(in the rows, 128 means zero)
A single turn carries every row of the set below to another of its rows. Some are shown first; where does it send the rows asked next?
Laz: [166 143 126 148 123 108 110 138 131 133 153 159 116 154 108 137 153 108]
puze: [172 151 125 145 117 113 115 130 131 132 149 155 117 155 114 133 155 107]
Nas: [131 114 116 103 132 136 165  83 157 100 124 132 112 172 182 130 156 121]
Tosi: [162 144 125 155 121 107 111 139 136 138 154 151 116 146 113 141 152 104]
roru: [115 132 137 122 114 151 141 113 119 145 143 121 150 117 183 149 114 141]
dil: [ 84 110 100 116 133 140 137 112 163 133 164 111 145 102 168 127 123 127]
Defed: [ 94  99 141 134 141 126 122 143 119 151 153 141 153 116 157 161 114 147]
Leteb: [169 146 101 146 121 132 122 137 142 152 130 146 118 154 114 114 139 113]
ruve: [141 142 107  92 123 158 160 109 135  90 123 133 148 142 159  99 148 127]
funu: [ 76  77 109 109 165 122 120 136 148 124 170 149 148 122 132 129 130 140]
fovil: [ 88 101 143 126 140  91 120 142 190 141 125 121 131 150 147 145 145 122]
kalo: [103  94 112  75 155 142 133 108 128 102 158 168 148 154 131 102 140 151]
levur: [102  94 151  98 152  94 119 136 167 120 119 158 132 183 126 127 157 137]
reso: [111  95 148 105 150 133 123 134  96 130 146 174 155 150 139 143 126 162]
Besa: [ 88 113 119 148 107 129 135 103 132 109 154 103 123 101 156 135 155 139]
voger: [112 127 105  82 125 161 148  85 143 111 152 130 144 135 165 101 133 138]
turab: [159 131 104 151 133 121 113 151 142 154 135 155 120 153 102 120 139 116]
Tumov: [110 125 123 117 104 145 143  80 112  87 144 123 123 132 152 112 167 150]
Lise: [111 134 140 111 113 116 138 110 188 133 113 104 128 155 171 130 147 118]
pufod: [100  92 130 114 132 127 127 104 101  82 150 156 126 146 120 116 171 161]
kat: [168 137 104 142 129 129 117 142 136 148 131 159 118 161 104 113 142 118]
Kogid: [160 139 101 156 125 126 117 146 147 158 134 142 118 146 112 122 137 111]
sak: [126 128 147  82 124 119 137 104 166 111 108 141 130 190 149 112 158 135]
sobo: [123  98 116  91 162 131 138 143 123  85 132 176 153 158 118 107 153 142]
Bive: [ 75  80 126 146 136 110 119 126 122 103 160 135 126 114 126 139 161 150]
muk: [105 100 112 137 139 119 156 108 178 123 135 112 112 139 187 154 145 111]
peg: [119  80 124  99 162 117 149 109 145  94 131 168 114 188 150 133 162 134]
nimin: [167 152 124 152 115 112 114 132 136 137 152 147 115 148 118 138 152 103]
fal: [109 130 100 136 127 137 151 137 163 119 136 101 148  99 170 131 133 112]
Kufo: [132 129 144  93 122 156 140 104  97 125 137 154 151 151 163 130 126 157]
nated: [ 93  67 119 133 169  99 139 132 164 116 142 147 116 155 153 157 151 122]
zufe: [ 91  86 109 135 167 110 128 170 151 113 145 144 153 114 128 138 139 125]

kalo turns into funu
ruve turns into sobo
And these:
Nas turns into peg
pufod turns into Bive
fovil turns into Lise
turab turns into Kogid
nimin turns into puze
roru turns into Kufo

A single turn carries every row of the set below to another of its rows. Some are shown first; where does it send the rows asked next?
muru: [ 94  97 116 153 123 121  77 126 137 110 127 116 153 101]
Zub: [140 136 110 184 128  99 122 111  79 102 130 138 136 140]
kadop: [126 146  87 147 148 117  91 108 151 102 129 154 199  93]
vizep: [131 162  95 165 102 148 124 129 130 141  97 159 149 114]
Mova: [148  89 115 157  91 100 125 117 124  97 153 132 141 120]
kes: [144 103 115 161  85 116 136 130 147 113 114 181 153 141]
vore: [144 152  87 114  93  95 143 113 155 114 141 111 171 114]
lirig: [137 142 127 140 135  62 114 118 144 150 106 105 138 144]
Tepe: [108 104 118 149 103 116  82  98 158  85 126 134 162  96]
Nofik: [120 151 118 149  91  60 136 132 146  87  96 159 148 142]
guni: [115 146 100 115 100  82 129 129 158 138 123  97 155 111]
nilu: [165 148 114 136 118  89 120 100 148 143 121  96 136 131]
sezup: [146  97 104 166  91 114 124 154 127  98 137 154 140 107]
Gezi: [131 121  96 159 150 108  93 142 149  96 123 178 192 107]
nen: [163 164  97 178 152 119  98 112 119 131 113 147 152 106]
kig: [111 114 117 157 143 109 120 111 103 148 125 130 159 163]
donib: [127 185  87 140 111  86 142 113 129  84 116 149 177 136]
geraf: [126 111 115 180 155  95 103 135  91 113 127 142 149 143]
Samo: [137 150 133 146 131  82  85  83 168 112  89 122 149 137]
ludak: [ 81 118 108 138  99 142 106 111 140 136 117 119 159 118]
Fipar: [123 189  86 136 101  85 143 141 140 118 105 140 161 114]
Sula: [122 147 131 142 134  58  98 116 173 113  85 148 161 140]
Delog: [117 150 126 153 105  71 118  95 138  71  96 145 149 156]
Pudi: [128 115 110 149 149 109 105 114 158 129 112 179 196 145]
vozig: [140 152  92 174 133 137  95 144 118 134 114 135 143  92]

kadop turns into Tepe
vore turns into Delog
And these:
lirig turns into Fipar
kig turns into vizep
sezup turns into geraf

A single turn carries every row of the set below to another of its rows. Some are shown first; where does it send the rows asked next?
lifog: [136 127 143 111 120  92 106 144  99 167 103 106 147 145 107 173 160 156]
zove: [125 112 153 135 122 110 123 148 138 148  88  96 146 107  96 177 137 139]
von: [108 105 101 110 156 104 167 136 117 144 156 105 126 106 153 199 114 161]
fuzi: [140 106 109 139 107 144 133 139 143 134 169 145 123 125 129 166 130 133]
vilez: [123 152  96 121 158 117 140 141 123 150  96 115 157 135 153 101 119 181]
Mobep: [152  90  97 124 123 129 133 111 125 148 175 103 139 153 134 132 110 127]
bezuz: [143 115 144 135 133  79 143 164 141 119  81 134 164 120 150 154 130 136]
vosub: [141  98 120 153 148 119 115 105 105 150 171 136 154 140 121 157 105 178]
Zira: [151  93  92 116 135 134 126 108 117 149 180 107 138 143 122 137 112 142]
zuvo: [134 161 110  95 121 104 159 162 130 141 100  97 131 154 127 144 121 127]
bagem: [120 156 120 134 160 112 130 144 107 162  90 102 166 132 130 107 137 174]
fari: [145 104 144 142 143  89 138 154 146 104  86 129 168 124 130 159 126 144]
fomus: [117 119 125  96 102 105 175 115 148 152 133  75 116 111 136 170 121 152]
vinu: [132 134 131 140 154  77 148 165 111 137 103 155 171 116 157 144 154 171]
doba: [139 134 122 131 151  86 147 158 129 113 103 154 169 118 170 134 127 169]
Luma: [127 137 123 124 152  90 125 144 111 167  77  99 163 132 125 119 132 186]
veg: [119 120 133 127  91 120 162 106  91 169 138  86 114 122 164 146 146 148]
Gemen: [106  95 131 107 125 106 126  98 118 194 116  95 154 139 161 130 136 163]
doso: [116 118 153 139  89  95 163 121 110 144 157  94 144  97 169 159 139 139]
Zef: [121 125 140 117 114  93 122 147 149 171 119  96 153 142 108 145 157 112]
kan: [154  79 125 141 138 107 155 120 129 123 169 123 140  96 109 156 107 160]
miga: [129 117 126 155 122 123 148 107  61 173 153 114 125 142 152 142 122 164]
Lelas: [139 108 126 144 145 116 128 108  86 159 167 137 148 151 118 155 103 181]
busa: [112 159  95 138 146 125 138 148 126 170  97  97 157 145 149 110 129 159]
ber: [153  86 118 138 139 112 151 115 135 125 180 135 133 111 111 162 114 150]
dulig: [102  91  84 129 156 109 145 120 141 172 148  79 137 122 167 157 123 159]
sono: [ 99 109 159 139 115 118 151 107  80 170 134 105 151  95 159 144 131 155]
fefu: [144 156  93 103 132 117 167 160 136 110 106 118 132 130 156 139 114 149]
fon: [123 123  99 114 132 146 119 129 107 170 176 126 140 124 104 135 130 166]
bug: [136 149 111  98 130 106 157 152 144 130 115 100 139 168 115 138 128 119]
Lis: [148 128 142 143 141  79 143 165 129 110  98 136 169 111 155 145 149 147]
Vot: [141  91 118 152 126 122 101 134 121 141 165 136 164  97 130 154 136 182]
zek: [110 107 166 118 118  82 143 122 111 145 127 135 160 120 161 196 119 160]
gok: [103  91 110 130 162  93 143 125 113 168 151 136 144 140 181 180 132 156]
pavem: [143 105 112 143 100 110 159 122 108 145 176  84 134 120 163 131 126 120]
legu: [146 142  97 109 126 120 166 174 128 111 100 102 135 109 151 161 129 134]
mufed: [135 132 120 117 159  94 120 136 102 153  89 102 166 151 111 126 136 190]
dovu: [145 162 105 108 125 125 160 161 126 123 100  98 125 142 140 143 133 125]
toki: [126  96 146 158 132 107 170 121  89 140 158 116 144  76 137 147 114 152]

zek turns into Gemen
ber turns into vosub
And these:
doba turns into vilez
miga turns into pavem
bug turns into fari
Luma turns into zuvo
dulig turns into von
fon turns into fuzi
Lis turns into bagem
busa turns into legu
Lelas turns into Mobep
zove turns into lifog
sono turns into veg

